One turning vector, and how many steps it has turned
The counts run from 0 to 279.
[110 136 148 137 137 131 168 128 100  95  94 114  89  68 156 128 108 148
 125 134 134 102 153 154 133  75 141 150 116  96  57 135 127 142 139 108
 124 141 160 120 116 130 165 125 114 122 128 148  95  88  92  94 125 163
 124 167 115 149 108 118  71 180 148 181 122 104 127 144 134 115]
265
[123 173  96 146 141 110 167 154 120  95  93 110 115  90 142 121 131 155
 141 132 194  96 122 166  83  69 138 143 118 122  76 152 107 155 143 134
 146 171 146 140 131 135 160 152 110 146 121 149 121 130  82  73  99 120
  83 163 131 153 112  99  89 137 141 142 152 109 117 127 135 105]
37
[113 144 106 144 139 109 160 148 123  91  85 122 117 108 150 135 142 164
 124 121 169 102 134 160  94  72 158 156  95 113  56 177 104 135 144 121
 171 150 154 130 126 147 163 143 122 129 115 141 110 121 104  96 121 137
  89 163 141 154 132  93  75 158 130 153 139 125 143 119 138 110]
168
[128 128 129 149 148 130 187 139  90  96  83 111  78  69 138 118 120 126
 140 128 142  97 131 158 103  45 142 124 111  88  63 147  91 150 136 138
 114 138 135 135 116 131 164 148  94 125 126 162 118 111  90  98 114 140
 126 161 117 148 118  98 105 167 119 153 137 125 148 143 126 138]
245
[115 152 137 167 124 142 162 133 102 102  73 104  87  88 136 117 126 140
 118 116 144 116 130 151  94  64 142 113 104  93  62 165  75 150 136 120
 127 152 143 143 103 155 168 147 102 141 121 146 133  97  70 102 124 142
 124 153 121 150 102 103 111 161 104 146 125 122 130 140 132 100]
115
[123 133 145 143 143 141 172 145 101 101  89  97  86  74 126 118 122 147
 127 116 161  92 120 165 100  63 136 127 109  98  68 143 107 165 129 111
 134 147 155 139 125 120 155 131  97 146 137 157 117 116  76  99 105 133
 105 160 135 170 125  91  82 162 131 174 131 120 122 133 125 122]
102
[ 99 152 109 158 146 120 163 123 128 120  95 134 111 109 177 134 135 170
 131 121 159 100 144 153 111  62 154 151 107 108  50 158 131 138 130 112
 138 163 152 133 125 174 148 139 118 122 122 120 103 103 107  94 122 156
 108 174 129 163 103  90  84 180 127 154 115 112 111 137 156 101]
156
[122 153 124 152 135 134 169 134 118 137  97 130  95  89 157 138 125 167
 119 124 175  77 127 151  76  61 149 124 121 121  63 161  91 164 144 115
 131 165 147 141 129 140 151 136 106 144 132 138 119 110  87  96 111 126
 111 153 134 163 115  72  89 160 117 139 148 126 109 138 155 113]
163
[114 160 106 141 141 123 193 108 100 130  91 121  95  70 168 138 122 149
 152 148 143  95 144 135 113  63 133 162 129 110  70 141 137 136 142 124
  98 161 161 130 138 144 165 135 108 102 124 145 107 104 104  74 113 160
 121 168 110 139 100 109  84 157 151 154 134 115 119 159 146 106]
204
[142 155 115 136 114 133 193 153  92 102  96  98  94  69 150 112 118 126
 149 147 156 111 136 158  90  76 135 142 116 117  63 163 106 160 152 125
 117 134 158 115 127 111 180 138 122 120 121 169 115  99  86  81 101 137
 103 150 121 132 118 115  94 137 150 150 155 121 144 163 134 122]
70
[133 179 120 148 129 114 172 128 102 124  84 100  88  78 143 137 124 144
 120 134 170  95 127 122  93  60 134 133 118 108  90 161  96 161 139 124
 118 164 161 147 135 132 184 146 100 128 124 149 132 114  80  76 115 142
 129 151 122 149 105  88  88 133 135 146 145 125 125 146 134  99]
51
[117 146 101 145 157  90 168 156 112 109 117 126 111  95 163 143 131 159
 144 152 172  79 137 154 111  75 148 160 118 121  60 147 146 142 134 132
 138 158 158 125 143 149 160 136 106 117 123 148 109 114 113  75 107 135
  94 161 129 153 116  93  70 165 154 157 147 112 123 150 141 124]
29
[133 171 115 159 131 110 169 159 115 125 124 124 103  88 169 123 119 143
 136 150 182  94 147 161  93  80 150 130 123 130  55 161 121 170 147 125
 117 159 153 121 125 150 167 140 125 130 130 142 119  90  95  79 107 121
 108 145 130 147  97  96  92 157 135 139 151 118 109 165 162 116]
19
[113 145 135 160 132 110 153 139 100  89  86 115  90  89 154 131 121 135
 123 130 132 120 159 144 125  77 149 138  95  96  46 163 106 137 133 125
 135 145 152 122 110 177 179 141 108 115 115 140 121  80  93  99 133 160
 135 163 111 140  96 119  98 182 123 167 117 115 139 153 136 109]
125
[114 133 128 138 125 132 167 145 108  79  84 136 108  84 162 114 116 143
 137 136 143 118 162 182 108  75 155 145 107 120  38 153  99 132 150 121
 134 144 141 110 113 153 160 145 130 125 114 151  95  91  98 108 124 145
 101 177 111 130 111 124  92 178 134 161 133 107 137 129 144 120]
136
[121 172 132 150 102 128 154 143 118 104  85 128 106  94 159 123 117 150
 126 127 163 123 160 155  87  91 152 136 105 126  49 176  84 151 148 108
 136 159 156 123 119 159 181 147 133 132 112 139 117  83  76 101 119 141
 112 155 120 133  93 117  97 153 131 150 138 118 115 139 152  85]
4
[124 158 151 150 115 140 158 146 107 108 103 105  93  73 152 113 104 156
 116 132 159 103 139 169 104  93 141 129 125 111  59 150 116 166 156 101
 125 152 158 119 104 122 165 122 128 148 132 150 106  84  70  91 115 144
 105 147 131 153 105 103  82 157 137 159 135 111 108 153 149  98]
273
[ 98 142 116 150 147 127 170 117 122 124  96 142 108 100 171 141 134 171
 133 125 154  93 140 156 107  58 154 149 113 108  49 155 126 138 138 109
 136 162 149 131 130 165 143 136 118 119 122 127  99 102 111 100 122 153
 110 172 129 158 110  89  81 184 133 157 122 113 115 136 154 108]
155
[ 89 144 111 173 138 133 169 129 105 106  81 106 109  91 131 122 140 156
 143 119 152 113 111 163 100  89 131 139 114  96  54 141 128 139 125 124
 128 159 146 139 115 160 154 130  90 144 125 149 127 119  77  85 104 153
  84 160 121 159 101 109 103 170 130 158 110 106 115 152 134  93]
96
[102 132 111 169 149 106 160 145  86  78  91 101  94  71 146 131 124 144
 127 154 137 112 133 159 125  89 135 147 120  94  61 139 123 125 143 154
 129 148 144 119 103 144 167 135  91 121 122 164 118 102  87  76 124 156
 100 162 111 136 112 117  98 164 135 156 129 107 143 159 122 110]
251
[120 142 132 133 139 124 164 152 122 104 113 126 108  84 168 117 113 164
 127 134 172  84 143 184 105  72 155 144 120 120  53 148 126 157 153 111
 143 151 155 117 124 122 145 131 132 133 131 146  92 105  97  94 109 129
  93 168 135 159 121  93  68 165 141 163 143 105 116 137 151 125]
151
[128 138 115 132 126 148 208 123  95 110  79 117  88  80 161 117 126 125
 162 135 133 113 140 160  98  53 143 147 110 104  53 159 114 137 143 124
 101 129 154 122 129 132 163 138 118 102 117 157 104 103 103 101 108 153
 112 167 112 134 118 117  99 159 142 148 140 126 153 151 142 130]
73
[126 154 112 156 150  96 156 140 111 127 102 118  94  97 161 159 132 155
 122 135 167  89 135 119 102  64 153 142 107 108  70 171 112 153 128 130
 139 158 158 141 131 164 181 143 100 117 121 137 126 106 104  83 127 144
 130 152 133 155 112  72  77 166 121 149 141 131 134 155 142 107]
173
[ 86 144 132 162 126 137 162 112 104 104  77 122 102  80 160 127 123 162
 128 130 129 117 145 156 121  89 133 145 117  99  45 149 120 126 145 114
 122 158 154 122 109 159 160 133 112 124 122 141 104  88  85  98 127 171
 104 168 111 142  93 122  94 176 133 160 109 104 113 148 145  83]
268
[125 159 128 142 137 136 170 133 126 129  91 128  98  95 156 132 126 157
 126 117 177  84 131 151  79  50 153 123 114 114  64 168  88 167 138 108
 134 162 149 141 131 147 157 143 112 137 130 131 116 109  93  98 113 129
 117 160 134 159 111  70  89 160 119 142 141 126 115 126 153 113]
164
[133 159 117 132 129 151 196 120 103 121  92 106  93  82 165 114 119 147
 144 132 165  91 121 161  92  52 136 143 127 103  76 153 129 157 148 107
 112 148 157 130 133 103 153 139 125 120 133 146 100 119  93  86 100 144
 106 163 131 154 119  95  81 140 145 142 142 120 129 147 145 117]
213
[109 129 113 149 155 137 194 132  93 102 104 105  95  80 163 113 127 147
 143 140 152  92 114 176 118  60 139 142 127  86  61 141 151 140 139 127
 117 144 144 131 116 122 143 126 109 117 137 153 103 118 106  84 104 149
  92 173 132 164 125  97  91 164 138 152 123 118 137 159 136 129]
90
[108 151 122 154 147 107 158 144 105  94 117 121  99  85 184 128 111 159
 120 156 148  97 153 167 131  79 153 142 126 107  50 149 141 136 156 128
 120 159 148 105 103 150 156 131 129 116 125 141  99  80 110  85 129 150
 108 162 122 146 100 106  84 175 133 149 127 106 127 164 152 110]
140
[140 141 118 133 117 145 196 138  91 109  90 111  85  68 150 117 117 129
 154 141 146 107 137 158  91  74 135 145 115 117  59 160 104 152 150 125
 109 135 155 119 130 114 176 136 121 114 124 173 112 101  90  90 100 141
 102 156 113 132 123 116  92 146 148 154 158 125 149 151 138 131]
71
[101 156  91 168 138 131 178 116 103 115  92 100 110  99 161 129 145 159
 144 134 156 107 108 150 107  80 135 149 119  91  66 162 151 136 139 121
 127 154 164 135 122 139 161 125 112 115 122 147 114 115  95  75 110 164
  81 155 134 160 117 103  90 145 140 141 122 122 135 172 142  88]
220
[122 160 117 138 137 125 165 140 129 106  84 125 108 111 149 122 133 151
 130 105 178 102 137 165  92  46 154 139  91 113  64 178  92 155 136 110
 160 154 152 141 137 156 157 152 121 135 118 130 109 115  94  97 113 130
 107 171 136 159 122  87  81 156 125 151 135 121 129 112 142 117]
166
[130 156 118 143 129 108 174 135  92 112  89  96  87  81 154 147 128 135
 134 145 144 101 143 123 115  74 139 160 108 101  74 165 117 146 133 123
 123 138 172 129 137 133 196 132 109  99 113 159 117 104  97  77 120 160
 124 150 124 140 117 107  76 149 154 168 145 125 152 165 128 109]
61
[119 122 140 156 142 125 163 137  87  90  92 118  78  77 160 142 119 149
 120 144 128  95 143 148 114  67 155 133 114  99  52 158  98 135 147 129
 131 139 146 120 109 138 173 130 104 113 126 157 109  89 101  96 138 155
 130 157 117 146 125  96  89 175 112 160 135 131 155 149 135 127]
122
